In the rows, zero is written as 128.
A single turn carries every row of the set below to another of its rows. Some are shown first; where does it send the rows asked next?
Fof: 117 128 115 136  86 133 157 132 139 128 139 126 137 129 178 162 122 107 132 110 142 141 167 119 110 133 172 103 158 137 103 141 133
maf: 122 146 142 160 102 136 128 165 113 139 151  93 158 139 115  95 123 116 143 103 133 106 167 134 100 100 147 124 144 142  82 101 100
Dozu: 115 139 121 140 109 138 144 170 113 142 161  99 144 138 107  83 140 115 143 106 131 105 143 145 127 127 147  98 145 156  91 112 132
Lol: 140 130 121 146  99 121 111 120  74 148 123 124 131 132 129 110 135 120 119 148 162 142 140 145 132  94 145 118 122 127 102 145 117
Sete: 150 132  75 141 105 126  90 135 143 109 130  90 131 130 128 113 136 145 162 124 124 128 115 112 107 119 143 111 153 149 119 109 149
buzif: 126 149 136 160  89 123 137 163 124 128 162 111 174 134 137 101 129 118 148 111 125 127 168 116  99 111 151 118 118 153  94 127  96
nifi: 141 143 101 147  95 122 124 101  79 147 134 118 138 121 134  99 130 113 129 141 167 161 145 138 126 112 159 123 137 124 103 121 111
Famak: 156 127  82 148 105 121  87 130 135 111 130  88 127 130 122 113 132 147 157 125 129 130 110 105 109 122 145 121 152 144 126 112 143
diso: 123 109  80 148 109 128  97 102 133 165 152 109 122 121 115 122 131 130 120 117 143 121 152 115 146 100 155 129 117 119  94 125 114
Som: 122 138 125 137 113 127 129 159 112 149 153  88 156 131 119  85 129 116 141  98 113 107 156 134  94 118 152 112 139 140  83 101  98
mave: 115 137 142 147 104 124 134 149 134 144 160 113 170 138 128 102 139 111 146 113 105 129 159 112  96 122 152 109 114 145  94 114  92
bozak: 117 103  80 133 120 134 106 118 123 147 148 117 142 113 138 113 131 140 119 131 148 127 150 103 154 131 170 137 110 134 109 129 110
gopiz: 126 119 153 146 125 139 140 135 136 130 122  78 109 146 133 145 138 119 116  95 121 139 137 119 118 151 148 143 111 115 128 120 129
Fev: 120 117 151 137 124 136 138 140 134 135 117  76 113 145 142 155 124 125 120  97 127 137 131 118 112 144 145 137 121 107 132 127 142
dobu: 131 120 152 139 121 131 132 131 133 122 126  77 104 150 133 143 141 119 118  96 126 144 128 120 124 146 151 144 111 115 137 117 128
vute: 111 154 133 144  90 119 153 174 123 122 164 123 155 141 126 102 150 125 151 118 134 145 157 133 125 130 153 106 124 163  95 120 115
kir: 147 141  80 134 108 122  90 130 144 120 130  89 135 131 137 129 132 142 165 124 123 134 117 105 114 125 144 115 162 137 120 107 157
Deru: 126 124 136 126  86 103 158 113 124 109 132 105 139 167 139 145 120 111 123 101 174 139 159 121 144 118 144 144 131 127 115 112  95
tize: 149 143 135 115  93 130 112 127 118 100 140 111 129 161 124 146 119 110 146 106 164 123 156 134 174  99 143 130 140 139 109 139 110
savo: 130 119 125 148  97 130 130 141 125 152 116 122 144 128 164 162 117 124 128 116 135 111 169 106  88 127 156 122 173 126  83 138 115
tati: 134 139 118 109  82 133 129 143 127  97 132 108 129 148 154 160 123 105 146  94 157 122 160 132 164 107 153 111 158 149  96 127 142
fofun: 107 151 139 143 103 133 145 176 110 133 154 105 140 146 105  95 143 122 146 110 141 121 154 152 126 120 149 111 149 152  84  94 119
fava: 146 133 111 108  91 121 100 159 109 121 105 115 123 130 133 153 117 138 162 101 148 115 152 126 133 115 146 119 181 140  71 123 117
femi: 114 142 108 108  95 137 134 149 132 125 130 116 119 135 157 160 132 105 136 106 150 131 160 131 138 121 166  84 169 152  90 105 150
pive: 108 138 137 150 100 135 150 159 136 136 169 123 157 145 116 101 150 110 149 122 123 128 148 123 130 132 147  94 120 162 103 125 126
kog: 132 149 116 136 100 119 118 113  96 151 125 113 136 120 151  98 140  98 120 133 174 160 148 120 148 111 155 126 128 131 110  97 102
mude: 118 111 103 123 112 136 113 101 125 165 150 113 105 134 125 123 153 141 126 106 159 116 134 136 133  99 153 121 108 117  93 114 119
pakol: 116 116 132 140  77 125 166 119 140 107 131 116 144 149 164 162 116 108 131 101 162 139 159 111 128 123 154 130 157 129 107 126 118
fode: 135 114 110 130  82  92 144 129 112 124 114 119 137 138 131 121 110 147 146 110 180 140 143 114 112 130 140 139 159 126 108 112  78
lop: 145 115 101 146 111  95 125 141 129 131 113  82 125 139 141 118 148 140 136 111 131 137 125 101 108 166 147 151 133 127 131  94 128
fuga: 112 103 101 107 124 143 122 118 114 147 146 122 123 127 150 114 155 150 125 119 165 123 133 123 141 130 168 129 102 132 108 118 116
Poge: 157 133 109 121  89 118 100 144 107 115 122 125 128 131 119 121 109 145 171 115 169 123 140 129 142 111 140 127 166 140 102 140  94
Levip: 127 134 118 120 106 133 106 157 117 150 107 112 125 134 142 161 126 121 134 112 142 102 162 118 117 115 150 105 186 141  69 102 131
fifu: 131 136 136 134 103 119 106 133  91 152 113 118 131 131 146 110 145 105 112 140 169 143 144 129 153  94 140 121 114 134 109 120 108
tulik: 132 138 123 132 116 157 109 117 142 106 145  79 121 142 131 150 116 127 138 108 120 140 117 123 113 103 148 108 138 123 128 141 158
lel: 134 135 130 141 116 167 105 122 146 100 144  82 113 138 123 137 123 125 135 106 121 136 118 127 119 103 150 108 131 134 128 142 145
Zari: 142 133 132 142 115 156  95 121 140 100 142  81 107 143 115 136 126 126 138 109 125 138 112 125 124 103 150 113 129 131 132 137 143
mos: 140 117  99 146 113  97 124 147 132 139 107  86 126 137 138 122 151 140 143 111 124 131 134 104 105 168 143 146 135 130 119  88 132
sutan: 134 120 107 138 117 101 120 153 136 148 103  86 127 134 148 133 139 139 146 113 128 131 131  99 114 165 139 145 145 120 125  95 143
bam: 127 111 126 139  85 113 137 136 121 132 105 125 139 131 143 154 111 142 147 108 152 133 153 106  97 132 145 138 180 121  83 122  93

bam goes to -> fava
sutan goes to -> kir
buzif goes to -> maf
Where do these go?
pive goes to -> mave
gopiz goes to -> mos
Poge goes to -> tize
kog goes to -> nifi
savo goes to -> Levip
diso goes to -> mude
dobu goes to -> lop

